(in the rows, 128 means zero)
Each named move below is a turn or a mirror, shown by a few rows before and after it. Which moves, in which order, take the first row of each later pair to the second? The first pair is answered.
move H:
[101 126 151 132 120 161 114 133]  ->  [122 139 125 143  84 126 136 135]
[127 147 138 108 136 124 133 103]  ->  [129 146 133 108 129 119 136 104]
[117 114 148 103 129 162 140 134]  ->  [137 123 126 112  95 132 163 139]
[109  99 131 148 139 147  94 133]  ->  [136 118 104 159 100 108 118 137]
move C:
[118 119 120 144 130 130 115 129]  ->  [124 120 125 134 111 123 144 138]
[127 134 134 119 111 121 175 151]  ->  [137 167 112 147 148 124 108 113]
[128 136  96 146 147 132  88 120]  ->  [107  95 122 119 117 131 151 161]
move F:
[146 208 153  84 171 129 170  90]  ->  [ 92 152 154 117 217 171  92 107]
[137 144 142 111 138 131 137 122]  ->  [126 130 144 118 148 142 115 127]
[181 145 108 112  90  92 138 115]  ->  [172 157 121 114 135 123  93  86]
[166 169 117 173 154 113 132  94]  ->  [139 134 114 190 169 132  98 107]
move B:
[149 162 132 100 118 135 171 118]  ->  [119 110  86 154  99 129 117 153]
[114  86 137 131 128 146 128 148]  ->  [128 108 157 108 135 148 151 133]
[132 131 143 110 123 127 148 132]  ->  [116 106 125 134 116 123 127 143]
move V:
[105 106 121 117 112 137 135 148]  ->  [138 149  99 120 103 118 136 122]
[125 108 103 152 115 125 106 123]  ->  [125 105 101 149 108 125 115 128]
[161 156 142 102 120 116 170 106]  ->  [135 146 154 110 167 151 117  90]
[138 145 102 120 136 122 134 123]  ->  [115 129 116 119 153 140 119 131]

Between the rows of a pair lie two moves.
[117 125 123 144 167 139  87 118]  ->  [101 101 160 109 138 137 153 152]  B, V
[118 116  91 154 117  92 145 144]  ->  [ 98 106 108 153 168 133 106 129]  C, H
[148 135 105 145 115 111 118 118]  ->  [139 140 150 107 133 134 148 116]  C, B
[111 135 127 151  98 102 137 132]  ->  [ 90 122 138 154 126 126 112 130]  V, V
[147 116 136 123  75  95 185 150]  ->  [179 170 144 107 109 102 168  99]  B, F
[105  95 166 106 141 136 155 126]  ->  [154 130 123 124  99  91 167 116]  B, V
[131 127 115 149 110 106 119 136]  ->  [130 125 141 124 111 114 153 141]  H, C
[126 114 115 131 113 124 149 148]  ->  [129 119  99 141 115 118 130 141]  F, B
[145 144 121 125 153 140 136 106]  ->  [130 113  97 154 127 124 127 135]  B, F
[116 134 157 115 145 149 138 129]  ->  [117 111 130 134 110 130 151 158]  B, F
[141 146 126 120 101 107 157 132]  ->  [ 99 101 131 140 118 134 120 152]  C, V
[ 96 123 163  97 132 142 167 153]  ->  [119 148 149  97 113 116 186 142]  F, H
[158 141  89 156  83  86 128 111]  ->  [121 107 167  92 102 130 191 136]  H, C
[156 153  95 127  76  90 174 145]  ->  [156 182  82 146 141 119  84  92]  V, H
[107 104 133 149 147 154 109 149]  ->  [105  96 135 141 129 144 142 162]  F, H
[106 105 100 190  89 112  98 135]  ->  [146 162 147 120  80 104 187 112]  C, B
[133 127 117 131 110 105 148 127]  ->  [116  99 124 132 121 120 135 135]  C, C
[132 115 115 125  89 100 161 153]  ->  [132 147 154  93 161 145 128 104]  F, H
[110 138 143 145 158 164  79 122]  ->  [135 148 153 105  94 126 183 145]  V, F
[139 153 147 102 136 178 112 126]  ->  [115 108 134 115  95 159 134 170]  F, F
[127 160 133 106 144 129 133 106]  ->  [ 89 108 122 129 128 132 123 144]  F, F
[150 134 107 134 100 109 153 115]  ->  [121  99 125 130 102 125 159 142]  C, C
[110 102  79 161  90 116 104 159]  ->  [163 193 122  96 113 119 148 103]  V, B
[111 108 142 130 172 116 102 107]  ->  [101  87 141 132 152 106 118 133]  B, F
[120  81 149 119 144 140 174 127]  ->  [126 104 144 128 178 160 129  95]  C, V
[148 117 147 130  92  94 175 138]  ->  [103  78 149 158 145 133 102 144]  C, V
[147 140 138 118 150 137 131  95]  ->  [135 130 128 136 157 142 107  97]  H, F
[102 100 130 154 144 154 102 140]  ->  [154 168 148 112 134 135 150 108]  C, F
[141 126 159 113 144 142 143 123]  ->  [161 144 138 123 130 121 146 114]  C, H
[146 193 115 143 157 148  93  71]  ->  [ 69  75 129 158 128 161 113 165]  B, V
[157 151 163  95 134 116 202 127]  ->  [112 103  95 187 162 134  72 137]  V, B
[130 126 101 134 106 107 145 133]  ->  [106 105 104 149 126 123 115 137]  C, V
[138  86 121 156  79 110 130 175]  ->  [170 120 108 152  73  93 134 151]  F, B
[132 107 126 164 135 165  82 136]  ->  [170 138 120 143  82 122 157 139]  F, F
[ 94 149 119 140 163 137  87  97]  ->  [ 98 120  99 143  88  93 151 147]  F, F
[108 122 174 104 156 147 130 142]  ->  [ 98  99 163 118 138 137 134 165]  F, B
[166 186 154  97 149 120 126 109]  ->  [141 121  93 164  99  87 103 162]  B, F
[147 153  73 145 124 144 114 122]  ->  [129 124  68 153 110 139 124 149]  V, H
[128 142  74 143 111 102 121 129]  ->  [132 152  81 144 135 115 101 112]  F, F
[144 139 123 117 153 147 119 120]  ->  [136 129 131 109 156 152 128 125]  F, B
[118 117 174  94 157 159  94  87]  ->  [149 143 175  74 121 128 152  91]  C, V
[150 143 105 137 123 107 117 117]  ->  [141 125  99 143 118 106 117 134]  V, H
[118 102 138 135 145 148 108 120]  ->  [150 140 125 134 138 132 112  98]  C, C
[122 117 174 105 168 162 135 119]  ->  [160 154 157  99 131 125 173 111]  C, H
[129 144 132 117 138 136 121 110]  ->  [131 130 108 136 110 112 129 128]  F, H
[150 142 129 109 109 114 154 125]  ->  [108  92 133 123 118 134 127 153]  C, V
[143 196 136 123 146 140 103  99]  ->  [103 123 154 109  97 133 174 174]  F, C
[114 103 122 124  93 104 181 171]  ->  [ 91  98 116 150 166 147  74 135]  C, V
[127 109 119 155 119 104 146 145]  ->  [140 130 114 154 118 100 141 134]  F, B
[109  87 152 109  98 114 182 177]  ->  [157 140  72 169  98  82  98 125]  V, B
[146 164 108 140 128 118 109 100]  ->  [132 135 141 104 106 119 173 137]  V, C
[161 176 115 119 109  99 153 110]  ->  [105 100  91 164 115 114 106 151]  B, C
[131 132 167 104 135 156 143 153]  ->  [154 162 128 136 146 142  90 126]  H, C
[109 129 123 143 173 153  61 102]  ->  [101 106 181  87 140 158 164 139]  B, C
[119 118 146  98 167 162 139 106]  ->  [111  86 136 107 125 140 170 143]  F, F
[129 135 180  80 168 164 134 120]  ->  [165 169 161  80 143 138 153 106]  V, V
[150 119  77 195 107 100  80 135]  ->  [125  82 150 130  80 113 188 182]  H, C
[122 110  97 136 103 115 142 164]  ->  [140 132 102 125  99 109 159 153]  H, V
[141 147 113 121 163 135  96  95]  ->  [100  79 125 122 134 141 129 152]  B, V
[151 139  92 156 100 118 120 112]  ->  [140 121  89 162 104 128 107 120]  V, H
[115 151 135 126 164 160  83  81]  ->  [ 99 118 172  90 120 151 173 130]  C, F
[173 190 155  76 149 133 195  63]  ->  [194 190  76 143  96  75 166  78]  F, H
[107  98  97 152 126 113 110 133]  ->  [ 98  93 115 145 147 132 103 130]  V, H
[163 198 118 115 147 119 115  78]  ->  [125 128  61 178 107  96  85 131]  B, F
[147 130  77 159 107 103 106 133]  ->  [173 168  97 129 117 106 130 107]  F, B
[154 113 131 111  98 117 163 146]  ->  [160 132 137 100 109 123 161 127]  H, V
[ 67  63 178 111 144 169 136 167]  ->  [189 201 124 106 102  93 166  92]  F, V
[162 151 151 104 121 116 154 103]  ->  [115 110 176  99 141 147 145 126]  F, C
[137 111 160  70 136 148 143 107]  ->  [150 130 154  69 138 143 137  90]  V, V
[ 92 137 157  96 154 159 125 132]  ->  [138 187 128 108 136 127 124 103]  H, F
[141 117 133 100 103 127 154 156]  ->  [142 139 120 125 146 147  86 120]  V, F
[129 132 145 116 188 151  87  91]  ->  [179 171 121 111 132  99 144  90]  V, C
[154 183 162 148 106 115  97 127]  ->  [117 133 157 169 103 122  81 159]  F, F
[ 94 102 120 143 132 153 106 141]  ->  [144 151  99 134  97 111 147 125]  H, F
[125 126 166 130 168 186 134 145]  ->  [133 116 156 130 119 153 181 175]  F, F
[125 120 112 151 155 141  76 124]  ->  [134 127 158  96 128 135 176 142]  V, B
[127 134 142 114 107 116 145 142]  ->  [119 139 131 132 139 132  95 124]  V, F
[181 164 139 121 143 106 104  99]  ->  [174 140 105 149 122  95  83 120]  F, H
[145 134 110 147 151 122 113 111]  ->  [132 121 149 115 154 141 151 123]  V, B
[102 166 157 130 130 152 130 164]  ->  [109 172 158 123 120 144 137 161]  V, H
[135 152 135 117  99 113 155 119]  ->  [138 170 134 118 122 123 129  98]  F, H
[136 136 150 108 160 158  85 120]  ->  [133 106 145 103 100 128 154 168]  V, H
[ 80  89 144 133 136 150 120 146]  ->  [139 173 141 114 148 132 122  85]  C, F
[115  94 148 126  88 138 164 189]  ->  [126 141 141 143 168 172  66 122]  V, V
[113 100 144 133 136 130 112 134]  ->  [150 144 141 121 124 110 135 111]  V, F
[ 93 108 175 108 159 165 138 141]  ->  [110 102  92 175 105 114 101 160]  C, B
[152 165 111 148 124 110 128 114]  ->  [109 108 138 140 111 125 154 164]  V, V
[111 101 102 169 130 127  73 136]  ->  [110 125 160 120 175 159  88 113]  B, F
[152 157 137 102 133 132 139  97]  ->  [156 148 103 129 109 108 127 112]  F, H
[117 110  93 174  94 126 103 161]  ->  [123 150 145 132 167 171  87 110]  B, C
[146 140  67 171 101  87 108 121]  ->  [120  97  80 172  92  94 120 155]  V, F
[126 108 115 156 147 127  88 130]  ->  [111  85 126 144 128 126 118 155]  V, H
[129 103 141 114 119 139 136 134]  ->  [138 122 147 108 137 142 123 116]  V, H
[154 125  88 163 142 126  74  87]  ->  [123  86  93 173 139 134  73 116]  F, H
